50 stands for zero in the data rows.
What is the hidden score of each row? Scores go from 0 to 30, and 15 is about the middle. The score is a weighted sum of the row's numbers plus the product of two more (or one squared), each taken from its middle value.
[42,45,39,66,41,70,63,46,64,43,31,39,68,36,40,66] ~ 21
[62,64,55,38,57,40,18,73,54,36,68,57,38,66,49,29] ~ 23
[56,76,69,32,57,34,35,73,45,54,73,46,67,67,85,38] ~ 10
[49,26,49,78,46,56,72,47,70,58,50,31,52,31,13,62] ~ 13
[59,64,55,30,56,38,32,73,54,63,50,69,50,68,56,47] ~ 20
[49,31,59,41,49,36,52,42,30,66,64,64,11,40,43,25] ~ 10
[44,21,37,58,43,48,89,36,76,55,28,34,62,34,27,64] ~ 13
[65,68,64,33,56,30,36,41,42,53,75,59,59,74,69,47] ~ 8
[57,58,67,40,43,43,60,41,46,67,60,64,44,55,64,52] ~ 23
[29,29,29,84,34,73,77,31,47,24,29,44,43,15,29,69] ~ 19
[52,60,62,45,60,36,39,37,43,71,53,56,57,62,76,45] ~ 12
[45,53,63,32,51,37,39,40,64,74,52,74,62,66,70,36] ~ 10
[52,40,56,51,47,35,51,42,41,63,68,63,43,48,59,35] ~ 13
[28,38,40,71,28,65,67,48,62,50,33,26,45,35,18,61] ~ 23
[42,40,44,56,39,36,54,25,12,43,56,68,36,44,75,24] ~ 12
[73,72,66,32,64,25,28,79,59,51,62,59,47,75,68,38] ~ 12
[73,53,54,38,67,33,39,68,71,65,53,58,56,72,66,60] ~ 6
[25,27,22,76,34,63,69,32,50,37,39,43,41,23,19,59] ~ 19
[44,36,47,68,45,77,65,42,43,48,29,38,52,31,27,69] ~ 14
[60,74,57,25,73,34,34,54,46,64,69,57,51,75,71,45] ~ 20
[19,26,46,70,32,74,80,24,58,32,38,41,36,14,28,65] ~ 15
[56,17,61,57,51,34,76,25,29,57,60,72,17,40,55,31] ~ 12
[48,50,45,48,48,53,44,71,60,38,45,35,66,50,15,78] ~ 19
[44,65,32,56,47,68,41,58,56,31,25,21,80,56,48,78] ~ 19
[56,58,69,34,56,34,38,53,43,50,66,63,65,63,68,36] ~ 1
[40,48,32,61,47,61,61,72,48,36,23,31,65,47,25,74] ~ 24
[32,45,35,70,35,84,60,12,47,32,43,28,55,30,31,63] ~ 13
[47,65,33,46,58,70,47,66,75,44,30,21,74,60,41,83] ~ 14
[51,52,37,72,45,61,57,43,51,40,27,26,64,36,28,66] ~ 14
[53,16,60,47,49,31,53,34,48,62,65,68,31,46,55,28] ~ 7
[28,28,36,80,32,71,74,22,40,31,46,39,44,21,31,57] ~ 14
[55,54,62,42,68,27,42,52,36,59,79,56,39,51,52,35] ~ 10
[51,56,37,64,46,57,57,77,64,40,25,37,70,49,35,75] ~ 23
[32,82,43,60,43,63,41,51,65,26,30,24,77,61,40,77] ~ 8
[68,67,52,39,54,32,24,64,46,54,64,63,29,71,51,31] ~ 12
[59,28,57,53,61,24,64,53,57,68,64,73,34,51,49,35] ~ 10
[35,68,44,72,46,64,61,58,43,30,12,33,74,31,50,64] ~ 23
[73,33,56,35,51,41,48,47,47,76,63,73,42,51,66,38] ~ 20
[44,42,38,61,57,67,74,53,64,52,34,26,64,44,30,72] ~ 13
[51,52,39,65,49,76,45,32,50,39,28,34,75,47,46,76] ~ 14
[55,51,65,38,43,33,52,48,57,66,65,57,44,58,70,32] ~ 10
[71,70,66,14,48,33,38,83,45,48,73,64,53,69,63,35] ~ 12
[53,60,61,39,61,21,49,51,53,74,67,58,65,56,79,40] ~ 16
[53,49,58,33,62,47,46,55,71,64,53,70,28,51,64,24] ~ 20
[49,51,69,33,46,48,35,45,48,43,58,59,46,61,68,31] ~ 6
[50,57,45,55,37,72,45,60,61,33,28,41,75,45,34,71] ~ 23
[46,34,63,52,35,27,49,36,38,49,53,74,31,43,63,37] ~ 10
[46,60,35,44,47,70,52,71,57,30,32,19,54,51,23,73] ~ 17
[55,57,24,53,51,51,59,57,52,40,42,28,79,51,36,84] ~ 21
[55,21,41,74,45,32,57,45,41,66,69,74,16,38,58,18] ~ 18
[63,46,61,46,61,50,54,65,54,76,54,66,40,59,57,38] ~ 16
[69,48,55,26,60,46,38,63,61,70,63,59,48,54,52,36] ~ 20
[42,39,61,33,30,49,46,52,61,55,68,66,41,43,62,33] ~ 18
[56,64,67,37,48,30,36,42,43,64,50,56,71,72,80,52] ~ 5
[54,66,33,56,46,64,46,63,70,34,33,26,76,58,28,78] ~ 17
[52,33,51,55,58,40,62,40,38,59,80,66,33,38,64,27] ~ 20
[42,49,66,38,45,55,42,40,33,54,60,63,37,43,66,29] ~ 15
[74,57,60,26,61,52,38,77,54,49,47,72,71,70,69,52] ~ 25
[47,73,31,51,53,71,47,59,61,41,15,12,92,55,47,78] ~ 21
[45,14,37,70,38,77,88,42,66,35,45,45,36,18,6,46] ~ 20
[31,29,44,75,45,67,85,39,35,21,29,39,44,21,35,60] ~ 16
[28,31,29,85,25,75,82,20,37,33,26,41,42,13,41,64] ~ 23
[28,19,36,74,46,75,83,21,50,35,43,47,22,11,14,59] ~ 12
[41,21,52,44,35,42,60,35,56,62,66,64,4,38,46,17] ~ 11
[53,63,69,40,69,51,38,58,53,55,44,59,53,65,68,32] ~ 14
[73,65,67,54,58,35,36,53,38,54,76,60,39,42,64,26] ~ 18
[62,63,56,28,62,45,43,72,47,77,60,71,53,69,61,49] ~ 23
[51,70,61,20,56,42,27,60,50,52,53,65,58,63,56,38] ~ 13
[41,61,33,53,26,61,51,44,63,36,25,20,99,56,55,90] ~ 11
[52,55,66,39,53,33,31,62,43,50,56,58,49,57,71,39] ~ 15
[42,30,55,63,38,26,57,28,22,67,60,78,5,47,62,31] ~ 5
[33,43,49,57,46,46,43,31,42,43,59,81,20,45,68,28] ~ 19
[51,60,51,35,66,36,39,71,43,54,53,48,52,68,74,49] ~ 16
[49,54,57,37,45,32,43,69,47,48,65,62,51,49,68,33] ~ 18
[38,51,46,68,34,67,76,63,46,38,24,36,56,40,35,69] ~ 18
[42,32,63,56,45,31,71,49,42,53,65,69,13,44,49,24] ~ 8
[26,53,40,74,39,82,61,37,43,47,34,26,63,31,45,58] ~ 24
[46,40,33,58,28,46,77,61,68,37,39,29,56,28,19,75] ~ 17
[61,62,42,53,44,59,59,75,64,38,28,26,88,56,29,85] ~ 17
[68,60,53,25,58,32,36,75,70,53,58,58,47,74,47,45] ~ 13
[33,20,51,52,34,42,51,27,36,55,65,66,31,42,72,23] ~ 13
[49,77,63,31,75,32,31,67,58,67,62,62,52,79,56,54] ~ 10
[47,35,56,57,44,32,62,25,29,58,87,66,18,37,58,27] ~ 12
[47,59,58,46,64,45,36,29,39,60,68,54,47,60,85,44] ~ 16
[62,75,54,34,61,46,20,57,49,58,53,53,42,71,72,40] ~ 13
[43,72,43,53,51,73,50,58,50,26,11,25,81,56,52,69] ~ 16
[53,70,36,65,49,67,54,70,60,44,16,23,86,56,48,78] ~ 23
[48,58,68,40,52,44,36,46,48,50,66,61,58,64,56,39] ~ 1
[52,43,62,49,62,46,36,43,42,59,58,54,48,65,66,36] ~ 9
[53,57,43,48,47,77,38,57,75,36,37,30,69,50,17,69] ~ 20
[60,65,35,57,57,46,68,68,64,47,26,26,79,55,24,72] ~ 15
[57,75,55,24,64,46,30,61,25,59,53,58,33,71,66,45] ~ 18
[57,57,49,57,42,68,63,60,71,31,26,39,76,55,22,74] ~ 12
[50,66,29,58,52,65,61,51,59,47,36,20,75,47,38,75] ~ 20
[63,61,52,33,60,28,43,69,35,71,65,52,54,68,69,49] ~ 17
[30,27,31,92,34,71,69,26,43,33,32,55,42,12,46,59] ~ 22
[33,28,33,78,46,73,80,13,47,44,31,39,36,18,24,48] ~ 14
[69,42,62,28,44,27,51,68,39,58,61,73,58,68,61,45] ~ 9
[52,22,50,41,51,34,65,59,35,63,79,64,16,35,42,25] ~ 19
[45,63,57,33,58,54,28,42,33,62,63,57,36,53,59,38] ~ 16
[32,48,48,52,36,69,69,38,56,33,35,26,73,36,33,76] ~ 8
[42,44,45,73,44,72,61,37,51,58,37,35,62,26,24,62] ~ 20
[46,55,51,28,49,27,45,43,43,64,67,54,39,61,47,39] ~ 7
[46,14,29,71,37,73,87,27,49,25,37,45,50,26,26,48] ~ 17
[42,49,63,56,43,42,43,33,17,53,57,65,36,49,66,32] ~ 8
[27,27,37,83,47,64,75,33,49,41,36,39,50,23,38,64] ~ 14
[34,22,35,73,22,84,85,38,47,45,39,48,49,17,24,63] ~ 25
[53,39,63,38,62,36,38,61,49,62,57,67,47,56,50,35] ~ 17
[56,58,54,30,62,49,24,50,67,60,62,64,42,63,75,29] ~ 18
[52,35,65,46,49,34,44,48,47,44,67,66,36,49,64,35] ~ 10
[55,62,67,33,56,54,29,62,38,48,56,66,39,45,52,29] ~ 23
[49,60,31,55,63,53,57,48,64,47,44,19,83,59,39,79] ~ 12
[37,58,41,54,25,59,53,63,69,58,29,24,85,57,31,81] ~ 22
[49,65,39,50,40,69,50,55,53,33,35,25,67,54,32,70] ~ 15
[53,52,58,46,56,25,27,50,52,47,63,66,52,62,60,33] ~ 10
[69,52,57,31,59,38,42,57,46,63,65,62,42,66,59,41] ~ 14
[66,56,62,27,53,44,40,56,32,62,62,56,63,58,68,50] ~ 18
[73,59,62,27,59,39,37,69,55,54,46,59,54,69,56,40] ~ 15
[50,50,31,69,48,55,74,61,56,38,28,20,68,45,35,73] ~ 15
[51,26,50,52,45,38,54,41,41,64,77,68,14,37,56,20] ~ 15
[71,69,57,29,58,35,25,70,54,55,62,61,50,69,67,47] ~ 17
[18,26,31,77,31,61,79,14,56,53,28,45,60,26,38,67] ~ 15
[66,54,69,27,63,31,38,74,52,43,69,65,67,65,56,47] ~ 9
[54,64,67,35,54,39,38,66,66,64,52,64,51,72,71,39] ~ 14
